In the data rows, the value 50 means zero.
Every row has a hidden score. In each pair, how much higher is the second row's than the first's? 20 means about the same, 40 much higher and 0 much lower. The score is a weighted sum of the row's numbers plus the product of two more (or one squared), each taken from its middle value.
42:41:44:54:39:37:39:65:33:51:54:52:48:47:67:75:44:48
43:48:64:80:68:69:46:38:40:62:59:59:27:69:47:49:61:27 >> 22
48:44:55:69:69:57:51:35:50:66:50:53:41:63:46:47:64:37
40:54:52:50:63:63:47:51:63:70:64:45:45:71:39:52:45:40 >> 18
41:40:42:49:47:40:38:61:36:49:46:42:51:39:71:70:46:51
61:47:52:52:58:39:55:46:55:49:60:45:37:64:35:50:46:49 >> 31
48:72:63:50:48:56:45:61:61:43:70:36:63:38:59:57:40:38
64:30:40:43:44:43:48:42:59:42:37:62:68:28:52:34:44:73 >> 26
49:49:58:57:56:58:47:46:65:60:63:53:52:59:46:45:43:43
41:55:57:57:69:67:46:48:65:64:60:40:45:62:45:53:47:32 >> 25
47:49:53:60:41:38:50:47:38:48:39:42:56:49:57:46:65:52
36:57:37:28:45:70:49:55:64:51:49:50:52:48:45:44:36:57 >> 20
61:40:40:44:46:44:47:54:39:33:52:70:37:41:51:45:38:67
49:43:54:58:39:35:43:55:30:57:35:60:64:43:67:61:63:52 >> 28
53:45:46:57:62:54:56:37:48:51:45:50:29:63:34:39:62:51
61:62:60:49:48:42:50:59:47:38:55:52:60:33:58:58:44:49 >> 19
38:69:51:46:36:57:43:74:43:46:57:46:56:43:62:71:45:39
49:52:58:59:57:55:52:49:65:61:64:45:50:65:35:46:53:43 >> 11
50:45:47:47:37:31:50:49:40:49:40:46:64:45:60:54:58:58
34:59:37:31:43:61:49:53:51:41:55:46:32:55:45:43:31:53 >> 14
61:37:47:60:59:59:55:44:43:46:45:64:28:59:30:41:63:53
59:40:52:46:44:43:57:48:59:49:57:49:57:57:36:41:51:60 >> 9
50:35:44:50:35:43:46:47:39:44:48:76:50:49:55:42:37:66
50:52:50:54:75:73:46:45:60:57:48:56:39:46:46:46:47:42 >> 30
36:61:53:55:43:44:36:64:36:49:61:41:54:47:71:68:46:40
49:47:37:42:52:45:46:51:46:41:53:52:37:47:52:49:40:59 >> 24
43:44:39:41:35:48:56:50:37:47:25:45:57:44:56:54:63:61
68:34:35:40:43:42:58:44:39:29:33:75:39:36:44:37:44:75 >> 22
59:40:38:38:50:51:56:38:50:43:35:70:42:48:41:32:42:70
40:50:52:60:61:60:46:41:53:55:62:45:35:64:45:33:50:46 >> 9
31:65:49:50:39:54:46:67:25:49:43:46:47:43:68:81:61:38
53:51:49:47:45:52:51:51:39:46:45:60:43:48:54:54:47:50 >> 21
49:57:62:57:54:54:56:44:61:62:59:44:48:70:37:45:55:38
48:67:62:54:42:47:44:60:50:43:62:47:66:35:63:53:43:45 >> 26
47:56:41:34:51:44:52:52:55:52:46:32:50:49:54:56:48:50
49:67:56:48:62:53:43:52:58:53:61:56:49:45:62:58:32:39 >> 9
53:62:54:47:41:56:57:49:44:47:48:59:47:54:41:46:56:51
40:35:47:54:35:38:47:44:34:59:44:64:55:62:60:50:53:57 >> 8
47:34:46:52:50:43:46:41:51:57:37:52:62:47:55:43:58:59
54:46:63:69:66:51:42:46:60:61:78:55:42:66:44:51:39:35 >> 18
32:56:51:54:46:48:37:57:43:57:56:43:56:48:74:61:47:43
57:63:63:53:51:47:55:56:59:52:71:43:48:65:34:54:51:40 >> 28
48:39:40:43:47:42:58:42:35:57:20:53:47:55:53:54:69:59
59:63:54:38:41:39:56:55:54:38:50:45:60:41:50:49:42:57 >> 15
44:59:50:52:79:63:46:38:57:62:47:37:34:54:56:52:53:30
55:56:45:37:51:62:51:62:67:44:52:47:57:37:39:46:42:55 >> 23
34:48:50:59:44:45:33:59:35:52:57:58:53:43:77:62:42:47
48:51:45:52:51:40:43:62:39:45:53:41:47:40:65:71:48:45 >> 27
67:48:48:44:64:47:52:46:67:43:41:62:63:29:42:42:44:62
51:58:63:65:68:68:45:50:55:55:66:55:43:53:47:55:45:30 >> 18
56:37:40:46:41:40:46:53:48:38:45:59:54:37:53:44:42:69
56:64:57:51:49:41:47:59:45:38:66:49:46:44:60:61:39:44 >> 18
59:31:33:37:35:49:49:49:40:32:41:88:43:37:47:36:30:79
53:56:64:66:58:55:53:48:60:56:75:55:42:73:28:38:49:39 >> 15
48:69:40:21:50:61:59:53:64:47:43:43:46:48:43:51:39:50
37:50:49:65:50:38:37:54:32:53:57:48:47:46:70:67:50:42 >> 4
45:61:51:45:53:58:56:42:62:61:47:56:54:53:45:47:53:45
52:33:38:47:42:36:49:45:39:44:45:60:42:52:54:45:46:64 >> 8
39:55:45:48:40:42:45:58:37:46:52:42:48:48:63:59:49:49
43:70:51:49:56:58:52:45:53:44:52:36:41:48:50:43:49:40 >> 21
36:56:60:67:60:61:43:51:41:61:52:49:41:61:48:49:63:38
43:56:51:57:55:48:42:59:47:49:57:46:56:38:65:64:50:40 >> 25
53:43:48:45:52:49:54:44:59:55:45:44:54:54:44:47:57:51
47:56:51:51:39:53:45:67:38:41:53:53:47:42:55:61:46:48 >> 19
58:58:64:57:61:64:47:49:58:52:52:59:64:35:53:47:51:40
60:43:64:66:75:50:52:28:57:63:47:50:50:58:47:41:63:40 >> 15
65:55:52:46:50:35:49:59:50:40:56:50:58:37:57:62:40:51
39:68:59:59:42:51:42:67:36:47:63:45:51:46:64:65:47:37 >> 15
42:48:58:75:60:60:44:49:39:58:55:53:40:58:52:55:65:34
59:40:39:41:52:52:56:43:50:46:32:66:42:44:39:38:52:67 >> 25
58:38:53:53:38:40:50:51:37:41:48:66:54:42:57:54:47:56
46:68:67:57:56:65:53:48:63:61:64:49:50:66:42:47:48:34 >> 16
51:54:60:72:70:59:52:41:37:58:47:59:23:64:44:53:66:33
45:33:42:52:48:43:44:48:52:47:41:42:65:38:63:42:54:63 >> 14
50:42:55:66:56:58:52:45:45:55:54:59:37:64:38:38:62:47
37:50:47:53:38:49:42:68:44:49:57:41:53:49:58:66:50:46 >> 17
50:50:58:56:63:63:48:45:71:65:64:49:51:64:35:44:43:40
40:67:55:42:45:73:52:61:67:56:66:51:56:59:41:52:39:41 >> 21
57:55:62:57:54:48:54:43:48:57:51:54:53:56:51:55:56:41
34:56:53:58:45:43:38:59:36:54:57:42:57:46:74:66:49:39 >> 16
48:48:53:54:54:61:53:46:58:51:56:44:42:62:39:42:49:44
46:50:65:73:61:64:49:39:42:62:52:64:41:59:50:44:60:35 >> 18
51:52:49:46:36:48:52:52:45:42:42:56:59:38:53:47:50:58
45:36:36:41:23:38:52:56:37:45:40:57:50:54:48:52:48:70 >> 10
52:49:50:59:64:58:48:46:60:53:60:48:36:61:35:44:44:42
56:60:59:52:50:53:45:57:57:40:59:48:63:33:58:47:41:47 >> 17
28:51:53:62:41:44:39:54:37:58:54:37:59:52:74:59:57:41
49:50:46:39:59:66:50:49:68:54:45:46:55:43:45:48:44:47 >> 29
31:57:28:29:54:62:47:51:62:49:46:31:40:49:51:52:34:52
64:28:41:41:48:48:55:42:49:46:30:64:58:41:46:43:50:66 >> 26
60:52:44:36:50:47:58:52:44:41:39:52:42:44:46:55:51:56
51:43:49:60:59:58:52:42:44:53:41:56:39:53:42:38:65:49 >> 12
64:38:56:65:66:54:58:38:43:54:40:61:37:52:42:41:66:47
54:71:54:38:47:61:58:56:56:47:56:55:45:52:40:52:42:42 >> 19
45:49:42:49:64:61:48:41:56:57:49:42:41:52:50:46:49:42
45:55:56:54:31:40:42:66:33:49:58:54:60:45:66:69:46:48 >> 14
42:43:47:52:43:55:47:41:60:52:50:52:62:54:46:24:47:62
59:54:49:40:39:49:51:51:50:36:50:58:51:42:48:35:39:63 >> 25
30:49:38:48:42:53:38:60:39:43:58:45:44:44:64:56:40:51
42:29:42:54:49:33:43:44:44:59:39:50:61:50:65:53:57:59 >> 20
49:44:60:68:44:38:51:49:27:57:48:51:47:59:57:63:70:42
79:17:38:48:53:25:56:33:43:37:44:80:37:48:43:35:38:76 >> 21
41:57:47:46:44:46:46:57:42:47:50:44:49:46:58:59:48:50
36:65:39:35:52:77:51:45:60:48:45:47:44:43:52:41:40:47 >> 29
47:59:39:33:47:50:51:52:51:44:41:46:46:44:49:47:47:58
63:34:41:41:51:41:56:39:54:44:36:59:57:38:50:43:48:68 >> 14
66:26:43:45:53:33:52:43:58:48:34:47:65:39:50:47:53:66
56:48:43:38:69:61:57:36:60:55:36:55:40:46:44:45:49:52 >> 24
55:53:56:55:52:47:55:51:57:53:62:41:44:64:37:54:50:40
68:37:49:46:56:36:54:45:51:48:38:61:59:39:54:53:48:59 >> 19
48:53:45:42:36:47:52:47:43:46:40:58:50:47:48:40:49:60
58:37:42:43:52:55:58:39:50:51:28:62:47:47:46:42:56:59 >> 15
43:50:45:48:37:39:44:68:32:42:51:46:46:43:63:71:50:49
40:76:51:40:55:68:51:55:56:53:51:46:47:49:52:53:44:37 >> 26
63:44:44:52:34:33:53:51:29:27:47:62:41:37:54:43:47:66
54:60:65:60:57:58:54:51:62:51:64:44:51:61:32:39:55:41 >> 19
31:55:58:77:61:67:44:45:36:66:57:54:32:65:54:55:64:27
40:42:42:46:33:34:46:57:39:47:50:44:55:50:62:58:46:58 >> 21
43:40:53:70:69:52:49:30:39:69:44:57:29:74:53:50:65:36
33:48:58:76:69:66:45:36:41:70:52:48:29:74:53:54:68:24 >> 22
49:52:38:36:52:57:54:48:54:52:43:50:40:48:44:56:42:50
55:52:60:65:68:49:53:46:45:60:48:45:41:60:44:55:70:36 >> 23
67:36:37:37:40:48:54:47:48:30:41:70:49:33:44:33:36:76
41:57:56:56:45:47:49:53:63:51:78:36:43:73:33:37:41:49 >> 4
44:65:57:50:37:48:47:68:39:47:50:39:62:40:60:69:60:41
46:50:58:58:36:30:43:66:36:57:59:52:59:53:62:74:53:46 >> 11
59:33:44:55:34:30:53:51:22:36:36:64:44:48:53:49:60:67
57:39:52:63:57:53:56:44:47:50:46:54:39:56:35:46:62:49 >> 26
54:41:51:45:54:47:58:39:74:64:44:35:67:60:30:38:63:55
51:51:63:62:62:56:48:46:63:61:69:52:49:63:40:47:42:35 >> 12
51:52:52:54:65:53:51:46:62:58:58:41:41:64:34:46:49:43
38:51:51:49:48:52:52:44:51:56:53:44:52:64:46:40:52:50 >> 7
37:50:44:50:41:49:46:62:40:46:57:49:37:56:55:60:46:50
45:55:52:53:50:51:42:57:43:48:54:49:55:41:69:61:47:43 >> 23
62:51:58:53:55:46:51:50:59:50:60:53:53:53:41:45:47:52
44:70:47:35:51:69:53:59:61:49:52:40:49:44:53:64:39:37 >> 27
59:53:52:38:40:52:56:52:58:44:45:55:63:42:47:47:45:57
58:52:60:51:56:50:55:44:63:57:53:52:61:53:43:46:49:48 >> 15
42:43:44:51:45:37:41:59:35:53:49:46:55:42:77:76:45:46
27:51:42:47:28:43:46:56:33:56:40:41:55:54:66:64:56:49 >> 28
39:57:34:33:60:61:49:48:63:53:50:35:41:51:50:50:39:47
56:48:51:59:66:57:52:49:45:49:44:49:33:48:41:47:66:45 >> 21
53:62:57:49:57:45:50:49:69:50:63:33:60:45:50:45:47:46
44:61:55:52:43:62:43:61:49:43:49:58:64:30:62:51:47:49 >> 28
64:39:45:50:55:36:47:41:53:40:45:47:58:35:55:40:47:63
49:45:44:45:54:37:39:50:58:48:58:46:60:40:63:47:35:61 >> 15
51:54:63:63:60:58:50:50:60:59:69:51:46:64:42:53:49:35
40:60:50:58:55:48:39:55:38:44:57:38:44:41:71:60:49:39 >> 19
48:56:63:63:64:51:53:41:62:64:64:35:48:71:42:47:57:35
65:55:70:61:61:53:52:54:61:59:64:54:51:63:31:54:52:40 >> 34
37:65:50:41:65:68:48:45:70:64:53:37:55:50:58:53:40:37
50:54:62:69:60:70:52:43:37:58:45:71:37:58:46:45:65:37 >> 21
57:43:53:60:57:62:58:39:47:52:43:63:37:50:40:45:57:51
63:64:60:48:39:40:50:61:46:32:58:53:65:28:63:56:42:54 >> 26
55:52:51:50:38:40:46:70:41:38:53:45:58:36:55:66:52:54
49:50:42:38:42:51:49:53:60:48:53:55:53:49:47:44:36:60 >> 23
45:33:33:33:29:43:57:54:46:53:28:51:55:54:44:52:61:70
59:49:59:52:51:45:59:41:63:53:58:39:49:67:29:38:57:49 >> 26
48:65:53:46:53:63:47:62:47:43:54:50:43:42:55:56:46:41
52:51:38:30:54:57:54:48:66:48:41:41:54:42:48:48:41:56 >> 21
65:65:53:42:45:40:51:61:51:28:71:54:45:36:46:50:30:55
56:59:47:39:41:49:52:55:50:36:61:59:42:47:43:40:32:58 >> 16
48:69:48:38:66:69:54:43:66:50:52:47:40:49:44:42:34:43
71:41:44:43:51:36:49:55:55:34:64:59:46:40:44:48:28:65 >> 26
57:47:54:50:43:43:54:50:55:44:57:53:50:57:36:34:50:62
43:58:50:54:48:45:40:61:41:50:57:43:47:44:61:69:46:39 >> 25
43:63:60:52:54:57:51:50:65:61:71:43:45:71:39:50:41:37
36:57:62:60:44:52:45:49:47:62:37:37:81:42:68:55:72:42 >> 33
54:61:60:47:45:55:58:49:58:54:50:52:63:54:40:39:56:48
55:59:57:43:36:39:50:62:50:42:58:46:62:45:54:57:42:52 >> 15
41:24:34:47:42:44:52:39:41:53:33:57:46:59:52:38:55:68
49:48:33:35:47:44:51:43:41:41:46:61:31:51:55:47:36:62 >> 23
52:36:39:38:17:35:54:61:28:33:25:61:65:31:59:58:58:71
52:61:52:48:42:42:45:70:34:39:58:51:48:35:66:72:43:46 >> 17
53:52:55:52:40:45:55:51:44:43:52:51:48:57:40:42:53:54
56:63:49:39:46:60:53:55:48:43:49:63:45:43:49:52:40:51 >> 28
36:72:38:24:53:62:53:51:59:52:42:28:47:40:61:61:39:42
46:51:51:49:46:50:55:42:54:52:41:45:54:58:43:38:55:54 >> 4
67:43:56:48:50:34:61:47:67:51:57:44:59:58:30:46:52:57
52:69:57:43:39:47:49:66:62:35:60:35:72:34:50:45:44:54 >> 19
49:65:58:52:43:59:52:45:64:44:63:56:55:50:41:29:41:53
42:58:49:53:56:57:44:52:41:53:49:48:48:42:68:63:55:40 >> 21
51:46:45:46:47:45:47:50:48:47:46:66:53:44:54:46:38:62
50:47:54:53:69:62:49:44:72:62:67:47:45:66:36:43:42:41 >> 21
55:49:50:48:47:59:55:44:56:49:53:70:45:57:38:39:38:53
51:51:56:61:58:55:56:39:39:53:39:58:38:58:44:44:67:44 >> 29
60:61:51:40:42:44:51:61:52:34:56:58:53:36:52:48:35:59
61:59:48:29:54:54:59:47:67:45:43:47:58:39:47:47:41:56 >> 23
49:55:60:60:41:35:44:61:36:46:58:46:60:42:67:67:52:43
46:38:38:48:30:30:48:47:33:39:43:50:44:50:55:43:53:68 >> 19
55:47:64:69:58:45:52:46:53:60:67:47:44:74:37:51:56:38
39:52:44:46:42:48:55:37:54:46:45:37:49:59:41:23:58:61 >> 17
46:63:60:53:58:59:56:35:63:61:48:37:52:65:39:35:60:41
46:63:53:50:39:48:41:67:35:41:63:51:46:40:65:59:42:44 >> 25
45:59:54:47:63:54:49:49:62:62:58:42:48:59:50:56:43:38
63:48:60:55:53:39:57:45:54:54:55:50:54:56:45:55:51:45 >> 23
61:53:52:50:67:52:55:45:50:52:43:48:40:49:48:57:56:41
45:53:53:55:69:57:45:43:67:63:67:38:46:65:44:47:42:37 >> 5
53:54:69:71:55:60:51:53:45:54:68:57:40:69:40:53:53:34
67:38:48:45:57:46:53:48:60:49:35:54:69:32:50:52:54:58 >> 25
40:60:59:57:40:45:55:47:51:51:55:43:57:64:44:33:61:52
61:33:36:42:61:49:51:37:59:47:51:72:34:52:40:34:30:65 >> 22
41:47:33:43:50:45:43:62:45:41:50:39:41:43:59:63:42:52
45:54:57:58:47:51:42:59:31:50:48:60:50:43:71:67:50:41 >> 17
48:61:65:62:44:57:58:45:46:50:54:51:47:60:45:45:59:36
36:52:52:55:35:36:37:65:36:54:65:45:60:55:70:69:42:45 >> 20
50:55:63:56:55:48:55:36:64:63:51:39:64:62:42:39:61:44
48:64:55:51:47:53:47:61:39:47:48:48:55:39:66:72:51:38 >> 29
57:52:40:41:40:50:49:55:41:35:52:71:34:46:43:43:36:65
39:43:52:77:70:57:46:35:41:62:58:51:19:74:44:42:61:37 >> 12
56:43:65:74:78:56:49:36:61:65:57:40:48:61:40:42:67:34
58:48:60:60:57:47:53:50:53:53:63:51:40:65:37:50:52:44 >> 18
50:49:43:44:54:69:53:57:65:49:58:50:40:56:34:54:41:43
50:46:48:57:56:58:48:53:45:52:51:62:30:61:34:41:56:53 >> 4
62:50:60:54:64:53:53:51:66:57:63:43:53:56:39:57:48:39
38:65:56:53:37:42:46:68:32:52:60:42:49:55:64:73:55:38 >> 6
53:40:38:37:52:42:51:46:57:47:36:30:51:46:52:48:50:62
34:38:39:56:53:42:36:54:38:58:52:42:48:50:70:66:47:47 >> 18
33:55:48:51:51:59:39:62:51:57:52:38:57:45:65:67:51:40
48:53:42:46:52:54:47:57:46:44:51:47:40:42:55:59:44:49 >> 26
41:63:57:51:36:48:45:66:35:48:52:47:60:42:67:67:55:44
31:47:48:52:34:54:38:67:44:56:50:52:67:45:61:64:53:49 >> 14
36:65:40:32:45:62:45:58:60:48:49:36:52:45:55:55:38:49
53:48:56:63:66:54:52:48:53:54:55:47:36:60:37:47:60:42 >> 21
79:27:36:36:45:32:56:48:49:26:39:77:50:30:43:35:33:82
52:43:49:55:53:57:54:49:40:52:44:63:33:61:38:50:59:49 >> 24
45:69:68:57:51:58:54:50:66:58:80:45:46:78:27:38:43:37
55:48:45:47:44:38:49:46:49:39:52:54:51:43:50:40:43:62 >> 31
64:40:42:42:42:41:49:53:43:31:51:72:44:40:45:42:35:71
44:53:40:42:52:63:50:51:44:46:47:55:31:51:47:50:44:53 >> 18
70:31:45:40:45:42:55:42:57:45:31:65:70:35:52:43:48:68
45:52:50:51:42:45:43:64:41:48:53:53:59:37:67:61:49:49 >> 22
54:46:36:29:41:46:53:53:55:41:54:57:42:51:47:51:29:61
55:21:36:45:52:40:56:34:48:58:25:58:51:57:45:46:58:64 >> 24
39:55:52:62:53:66:44:54:48:54:53:59:44:58:41:44:53:42
43:65:61:55:45:56:40:68:42:47:68:54:56:41:67:67:39:36 >> 16
39:64:54:47:38:59:44:68:41:50:48:51:64:37:67:70:46:42
40:54:49:51:34:46:44:62:40:42:50:43:58:42:59:59:53:49 >> 14
60:51:55:53:60:52:50:54:61:51:62:47:45:57:34:49:46:45
51:42:39:44:40:55:45:51:43:40:47:70:44:41:54:39:38:65 >> 12
42:48:41:47:56:51:51:43:58:55:50:47:41:62:36:32:51:58
44:55:54:53:53:69:47:54:57:54:60:56:47:52:45:47:45:41 >> 20
48:38:48:54:57:44:47:37:55:60:40:48:65:45:59:47:57:53
47:55:47:44:57:54:50:38:59:58:42:46:54:49:48:42:53:50 >> 26
49:72:64:50:59:72:52:57:62:58:61:54:51:52:46:55:42:30
56:38:53:66:68:49:52:39:47:58:47:52:38:60:42:48:64:43 >> 27
55:63:58:46:45:49:48:59:54:47:65:54:57:44:56:54:36:46
62:36:50:54:48:37:47:42:49:44:47:64:63:38:58:41:43:63 >> 15
66:66:56:43:40:47:52:63:55:27:55:49:67:21:55:53:41:55
41:47:53:59:52:48:41:57:40:56:55:51:50:50:67:70:48:41 >> 9
69:45:62:57:67:60:54:46:59:56:46:70:57:44:42:49:53:44
53:67:44:22:53:60:55:53:71:47:40:33:60:37:46:52:43:50 >> 23
37:32:35:51:46:37:35:61:38:54:49:40:48:44:64:67:52:51
52:39:48:58:70:53:46:47:62:67:65:52:41:61:44:65:47:38 >> 35
55:54:50:49:55:49:56:56:56:48:60:38:35:62:30:50:52:47
44:43:37:36:33:48:53:50:46:47:29:51:63:41:51:45:54:66 >> 21
58:52:63:62:54:57:52:53:58:51:69:52:44:62:29:45:50:41
43:57:45:43:59:60:48:39:54:58:43:56:47:51:58:48:41:46 >> 13
50:44:41:44:47:43:58:33:44:51:31:56:44:55:47:35:55:64
41:52:42:47:35:46:39:70:38:45:60:57:52:41:65:69:34:52 >> 13
39:59:48:39:47:55:50:49:50:60:50:39:49:60:61:65:43:39
54:50:55:59:41:39:45:70:42:43:63:47:53:45:49:65:50:46 >> 27
60:40:51:55:56:41:57:38:50:54:45:48:47:56:46:50:61:49
48:45:51:59:29:27:42:67:27:38:60:46:51:46:62:69:50:52 >> 12
34:39:41:53:44:35:35:61:44:55:58:35:57:48:72:66:45:52
47:56:58:53:61:51:49:47:68:62:68:37:47:67:38:48:46:38 >> 27
37:65:57:49:41:60:43:64:42:53:55:49:57:42:66:65:47:38
51:38:46:52:41:36:57:40:42:47:27:45:55:52:46:38:73:64 >> 17
58:43:50:50:60:47:51:40:59:49:52:47:49:53:47:38:44:52
59:63:60:47:50:53:59:50:64:49:57:44:56:57:32:39:55:48 >> 31
38:54:54:55:46:51:50:43:52:58:57:43:47:70:44:40:54:46
57:45:55:59:68:52:49:49:65:55:65:43:44:59:35:49:50:43 >> 38
51:45:48:48:48:48:61:43:54:53:43:41:44:64:33:41:61:53
58:57:68:52:36:55:54:50:71:45:68:54:67:55:33:23:41:56 >> 11
52:48:70:77:59:55:51:44:53:64:63:56:46:71:35:45:63:34
48:50:48:57:59:52:54:48:37:50:46:42:29:60:46:55:64:42 >> 32
53:14:36:48:54:24:52:35:48:64:23:42:60:56:53:52:69:68
49:33:38:45:38:40:55:46:35:47:25:46:51:49:53:48:66:64 >> 28
54:47:54:48:40:45:52:53:51:51:53:56:60:50:51:52:48:54
37:59:58:56:43:47:40:59:40:51:54:45:62:44:71:58:52:42 >> 20
41:42:47:50:31:38:52:48:48:53:46:52:64:56:52:44:56:59
47:75:49:27:45:54:55:56:63:47:54:33:58:44:52:53:38:46 >> 29
45:42:36:34:42:46:59:40:47:54:25:40:54:52:50:45:64:63
50:48:53:54:48:48:55:43:53:51:49:42:50:60:39:39:59:50 >> 14
66:58:52:40:44:36:55:53:56:42:54:45:55:45:43:49:43:55
47:48:67:74:60:60:46:49:49:66:56:58:53:60:49:55:61:30 >> 11
38:62:55:56:47:46:48:54:38:52:52:35:49:52:63:59:60:40
60:59:67:61:71:59:51:46:71:57:70:48:50:56:42:45:44:35 >> 16
62:47:57:50:47:47:58:50:60:49:57:48:59:53:38:47:50:53
57:60:48:39:54:58:52:55:57:49:50:52:49:43:51:57:41:46 >> 24
44:55:49:53:49:45:46:57:33:49:52:52:38:51:62:65:50:44
55:45:60:69:64:53:54:45:40:56:50:56:35:64:43:55:65:38 >> 31
58:34:42:49:57:48:56:35:43:57:34:67:40:55:49:53:52:52
50:58:50:42:52:52:54:53:54:46:46:47:54:43:51:51:49:50 >> 18
64:52:53:43:57:51:55:51:55:52:42:45:57:41:49:54:58:50
45:43:41:54:53:37:39:52:41:46:58:45:42:46:69:60:41:51 >> 7
61:47:59:63:66:48:57:42:45:53:43:52:40:51:46:52:63:40
55:48:66:68:66:59:49:43:61:57:71:54:45:65:37:40:48:37 >> 12
48:66:48:37:52:53:49:54:68:51:49:32:67:37:57:53:44:49
51:41:52:63:68:63:54:35:49:54:44:61:35:59:41:38:59:45 >> 12
46:46:44:51:46:43:42:62:36:49:47:40:52:40:68:74:55:44
56:47:55:59:62:44:51:49:61:52:65:44:46:62:39:53:50:40 >> 25
59:53:60:50:48:48:63:42:61:51:44:41:60:60:34:33:64:52
61:48:53:53:35:35:49:49:40:32:43:66:64:29:58:36:50:66 >> 27
52:57:52:50:43:44:45:76:40:45:56:49:59:35:65:84:48:41
50:60:53:48:53:63:52:54:68:50:67:46:44:63:30:43:39:43 >> 12
50:55:56:51:51:50:60:33:64:49:48:36:56:61:37:20:59:55
56:41:37:36:40:42:51:54:49:38:48:53:51:40:52:54:36:63 >> 30
51:42:54:66:69:60:50:39:44:55:48:52:30:60:44:46:62:42
75:35:46:42:46:30:58:41:46:36:34:62:60:32:53:45:50:68 >> 21
52:52:54:55:69:54:48:48:65:59:68:37:42:63:40:49:50:40
60:49:51:45:50:49:52:49:54:42:37:49:69:25:59:51:57:54 >> 23
50:41:44:46:43:36:56:47:41:53:35:45:53:53:50:51:65:60
52:40:52:51:49:45:45:52:51:59:45:58:69:42:58:60:51:54 >> 16
39:39:35:43:36:42:49:49:36:51:39:51:46:55:57:53:50:61
70:47:50:39:47:40:53:51:51:33:59:65:45:42:45:43:30:62 >> 20
47:41:51:68:68:58:46:36:46:62:45:57:31:63:47:43:59:42
60:54:59:65:58:54:54:48:46:46:46:56:47:47:44:44:64:44 >> 30
41:64:48:47:59:63:49:49:56:53:54:45:41:52:50:46:45:41
53:53:48:49:43:38:45:70:42:41:60:44:49:41:58:70:46:50 >> 17
26:74:43:29:45:63:45:66:65:59:67:25:51:57:58:69:29:36
40:59:49:53:54:51:42:56:37:51:45:44:49:37:75:70:51:37 >> 24
53:54:62:60:57:57:47:56:61:59:67:52:52:61:40:55:47:37
53:48:57:67:68:53:50:47:51:52:66:47:32:61:42:55:52:33 >> 31
59:32:41:40:49:35:57:38:50:51:30:56:57:50:51:47:54:67
41:32:41:47:39:41:54:35:57:59:35:40:61:62:47:34:61:64 >> 18
41:66:39:22:53:52:46:55:74:50:58:31:56:46:49:45:31:60
64:42:67:82:76:51:52:31:45:59:45:55:47:56:43:37:78:39 >> 27
47:59:52:41:72:58:46:50:78:64:50:22:69:39:60:63:48:36
63:34:45:50:41:34:52:46:44:37:40:63:59:39:47:35:55:70 >> 18
46:54:62:75:57:59:54:54:31:61:52:57:41:62:48:62:72:26
37:56:55:60:48:53:43:57:33:54:49:45:50:46:70:69:57:34 >> 13
48:45:47:52:42:38:40:67:36:48:57:53:53:43:67:69:44:51
47:59:65:56:53:57:56:44:67:58:67:43:53:69:33:35:52:41 >> 11
49:61:55:49:35:46:48:59:50:40:57:47:64:40:53:45:47:55
52:45:57:57:66:43:53:32:69:64:54:38:57:66:40:37:56:48 >> 10
